In the data rows, the value 128 means zero.
Here are some points, each followed by its number:
34 & 107 & 104 & 177 & 62 & 132 & 102 & 132 & 138 & 162 & 146 & 109 & 162 & 65 & 189 & 125 \\ 0
172 & 129 & 97 & 79 & 106 & 86 & 71 & 115 & 147 & 131 & 146 & 147 & 159 & 126 & 138 & 168 \\ 1
130 & 151 & 111 & 148 & 142 & 133 & 96 & 140 & 156 & 61 & 150 & 100 & 98 & 144 & 138 & 162 \\ 2
230 & 126 & 174 & 161 & 102 & 132 & 52 & 100 & 130 & 178 & 77 & 189 & 77 & 87 & 6 & 40 \\ 3
112 & 144 & 153 & 136 & 106 & 169 & 156 & 158 & 129 & 69 & 107 & 80 & 114 & 149 & 101 & 96 \\ 4
70 & 85 & 104 & 68 & 149 & 144 & 103 & 104 & 118 & 106 & 107 & 81 & 151 & 121 & 91 & 74 \\ 5
156 & 124 & 64 & 155 & 160 & 112 & 92 & 131 & 150 & 135 & 164 & 155 & 83 & 0 & 136 & 104 \\ 6
169 & 92 & 170 & 114 & 124 & 75 & 188 & 128 & 139 & 147 & 129 & 144 & 63 & 204 & 122 & 132 \\ 7
75 & 138 & 93 & 86 & 123 & 135 & 100 & 121 & 110 & 129 & 114 & 76 & 185 & 101 & 159 & 134 \\ 8
172 & 144 & 176 & 117 & 77 & 116 & 139 & 124 & 138 & 186 & 167 & 184 & 127 & 121 & 99 & 150 \\ 9
87 & 72 & 92 & 151 & 156 & 86 & 117 & 153 & 103 & 167 & 143 & 133 & 158 & 141 & 125 & 187 \\ 10
131 & 85 & 116 & 121 & 135 & 160 & 146 & 80 & 96 & 207 & 104 & 144 & 3 & 220 & 131 & 34 \\ 11
113 & 123 & 73 & 120 & 212 & 110 & 161 & 129 & 156 & 125 & 158 & 155 & 154 & 153 & 124 & 142 \\ 12
181 & 125 & 119 & 153 & 133 & 102 & 47 & 92 & 165 & 150 & 84 & 141 & 70 & 91 & 80 & 72 \\ 13
89 & 124 & 170 & 117 & 112 & 155 & 150 & 128 & 115 & 121 & 152 & 141 & 138 & 196 & 81 & 114 \\ 14
170 & 142 & 78 & 142 & 130 & 81 & 140 & 182 & 176 & 103 & 102 & 82 & 0 & 166 & 110 & 74 \\ 15
169 & 100 & 153 & 128 & 143 & 134 & 196 & 105 & 153 & 140 & 133 & 194 & 80 & 182 & 143 & 129 \\ 16
167 & 41 & 180 & 91 & 189 & 20 & 157 & 142 & 68 & 246 & 68 & 149 & 116 & 255 & 2 & 184 \\ 17
162 & 127 & 181 & 104 & 102 & 123 & 190 & 165 & 123 & 164 & 133 & 140 & 94 & 178 & 126 & 138 \\ 18
191 & 135 & 128 & 139 & 113 & 84 & 111 & 86 & 163 & 135 & 82 & 151 & 49 & 130 & 126 & 114 \\ 19
179 & 69 & 76 & 123 & 191 & 104 & 117 & 101 & 134 & 176 & 166 & 133 & 124 & 104 & 136 & 153 \\ 20
165 & 172 & 196 & 104 & 56 & 197 & 159 & 154 & 85 & 101 & 135 & 138 & 208 & 148 & 130 & 147 \\ 21
79 & 175 & 44 & 81 & 113 & 108 & 153 & 134 & 105 & 125 & 81 & 66 & 187 & 72 & 182 & 141 \\ 22
90 & 200 & 186 & 115 & 74 & 183 & 100 & 119 & 77 & 55 & 149 & 162 & 227 & 105 & 91 & 122 \\ 23
72 & 164 & 136 & 153 & 176 & 160 & 154 & 91 & 170 & 121 & 155 & 100 & 45 & 149 & 142 & 108 \\ 24
184 & 110 & 154 & 139 & 163 & 89 & 74 & 127 & 151 & 137 & 89 & 126 & 62 & 122 & 117 & 111 \\ 25
254 & 106 & 65 & 172 & 100 & 127 & 25 & 157 & 145 & 178 & 73 & 120 & 105 & 44 & 34 & 70 \\ 26
167 & 34 & 173 & 125 & 174 & 22 & 154 & 165 & 88 & 235 & 65 & 113 & 129 & 255 & 5 & 206 \\ 27
57 & 191 & 106 & 82 & 103 & 208 & 115 & 79 & 163 & 125 & 168 & 132 & 103 & 136 & 155 & 65 \\ 28
168 & 118 & 135 & 95 & 66 & 79 & 161 & 154 & 133 & 164 & 147 & 156 & 80 & 107 & 129 & 155 \\ 29
85 & 97 & 112 & 124 & 109 & 98 & 184 & 116 & 163 & 182 & 141 & 155 & 34 & 171 & 172 & 83 \\ 30
99 & 157 & 140 & 170 & 112 & 147 & 149 & 153 & 132 & 141 & 132 & 150 & 147 & 115 & 212 & 204 \\ 31
158 & 86 & 130 & 147 & 153 & 145 & 120 & 114 & 129 & 107 & 103 & 89 & 157 & 106 & 181 & 111 \\ 32
124 & 142 & 161 & 70 & 78 & 135 & 102 & 145 & 139 & 130 & 123 & 137 & 53 & 130 & 134 & 140 \\ 33
230 & 106 & 140 & 59 & 150 & 128 & 198 & 146 & 89 & 121 & 86 & 112 & 152 & 120 & 182 & 144 \\ 34
88 & 98 & 184 & 115 & 165 & 113 & 175 & 158 & 64 & 122 & 122 & 146 & 190 & 184 & 61 & 190 \\ 35
New points follow, each followed by the numbers of its two nearest points above, nearest first.
63 & 111 & 177 & 129 & 95 & 167 & 177 & 140 & 75 & 152 & 141 & 147 & 211 & 198 & 67 & 95 \\ 14 35
112 & 127 & 195 & 114 & 112 & 150 & 64 & 128 & 145 & 104 & 141 & 108 & 135 & 141 & 55 & 137 \\ 14 4
99 & 111 & 122 & 133 & 140 & 135 & 180 & 142 & 99 & 172 & 152 & 110 & 104 & 139 & 100 & 124 \\ 14 18
200 & 130 & 162 & 89 & 140 & 147 & 139 & 38 & 118 & 93 & 37 & 123 & 78 & 57 & 51 & 64 \\ 13 19
128 & 138 & 135 & 78 & 183 & 113 & 247 & 62 & 109 & 80 & 157 & 208 & 208 & 198 & 92 & 220 \\ 35 12
86 & 124 & 168 & 175 & 141 & 169 & 210 & 94 & 143 & 106 & 122 & 102 & 116 & 197 & 87 & 132 \\ 14 4
72 & 143 & 151 & 154 & 151 & 138 & 168 & 107 & 122 & 155 & 149 & 167 & 162 & 182 & 155 & 121 \\ 14 12
124 & 107 & 170 & 121 & 126 & 120 & 144 & 139 & 127 & 90 & 182 & 91 & 160 & 75 & 144 & 165 \\ 32 2
126 & 89 & 67 & 163 & 195 & 118 & 103 & 94 & 141 & 105 & 109 & 123 & 134 & 83 & 202 & 139 \\ 32 20
103 & 153 & 146 & 109 & 100 & 143 & 131 & 174 & 116 & 91 & 134 & 83 & 185 & 121 & 148 & 161 \\ 8 4
137 & 86 & 157 & 94 & 126 & 169 & 93 & 101 & 47 & 153 & 99 & 121 & 169 & 69 & 55 & 93 \\ 5 8
66 & 85 & 136 & 182 & 138 & 91 & 85 & 141 & 137 & 162 & 162 & 136 & 163 & 156 & 138 & 204 \\ 10 31
144 & 91 & 142 & 101 & 143 & 58 & 100 & 165 & 155 & 197 & 151 & 101 & 123 & 255 & 85 & 132 \\ 7 18
145 & 157 & 101 & 130 & 125 & 94 & 77 & 101 & 208 & 93 & 110 & 146 & 107 & 7 & 86 & 123 \\ 6 13
95 & 160 & 164 & 136 & 56 & 133 & 80 & 149 & 76 & 96 & 159 & 142 & 191 & 131 & 134 & 143 \\ 23 21
87 & 60 & 117 & 70 & 166 & 45 & 99 & 108 & 102 & 206 & 126 & 152 & 158 & 197 & 60 & 181 \\ 10 35
137 & 128 & 165 & 102 & 72 & 133 & 184 & 136 & 92 & 169 & 153 & 153 & 110 & 164 & 199 & 105 \\ 18 29
215 & 138 & 154 & 133 & 136 & 106 & 174 & 122 & 142 & 121 & 144 & 123 & 70 & 182 & 117 & 126 \\ 7 18
177 & 83 & 106 & 105 & 194 & 106 & 163 & 134 & 138 & 161 & 80 & 158 & 59 & 154 & 206 & 117 \\ 16 7
133 & 135 & 130 & 135 & 156 & 89 & 184 & 131 & 112 & 115 & 124 & 130 & 147 & 200 & 174 & 131 \\ 12 18
147 & 144 & 153 & 85 & 90 & 118 & 139 & 154 & 122 & 108 & 171 & 111 & 163 & 101 & 131 & 160 \\ 1 29
26 & 128 & 86 & 163 & 194 & 185 & 105 & 77 & 102 & 153 & 122 & 167 & 199 & 104 & 163 & 121 \\ 8 12
92 & 117 & 111 & 100 & 139 & 120 & 121 & 83 & 157 & 66 & 85 & 85 & 156 & 90 & 112 & 81 \\ 5 8
63 & 180 & 87 & 124 & 75 & 150 & 134 & 120 & 158 & 108 & 178 & 83 & 89 & 129 & 204 & 103 \\ 28 24
120 & 123 & 154 & 125 & 147 & 149 & 171 & 108 & 122 & 87 & 103 & 84 & 119 & 179 & 109 & 139 \\ 4 14
137 & 149 & 170 & 161 & 78 & 119 & 69 & 151 & 148 & 140 & 118 & 176 & 158 & 36 & 66 & 140 \\ 9 13
210 & 100 & 153 & 132 & 161 & 87 & 45 & 120 & 161 & 139 & 119 & 199 & 100 & 86 & 47 & 65 \\ 13 3
67 & 167 & 121 & 172 & 73 & 156 & 132 & 146 & 147 & 121 & 131 & 139 & 102 & 122 & 184 & 146 \\ 31 0
199 & 191 & 39 & 106 & 126 & 79 & 180 & 169 & 150 & 88 & 64 & 63 & 0 & 160 & 137 & 99 \\ 15 19
80 & 146 & 155 & 227 & 128 & 177 & 115 & 84 & 180 & 130 & 185 & 149 & 172 & 100 & 149 & 151 \\ 31 0
149 & 183 & 158 & 85 & 83 & 168 & 124 & 124 & 117 & 143 & 123 & 116 & 159 & 130 & 153 & 103 \\ 21 33
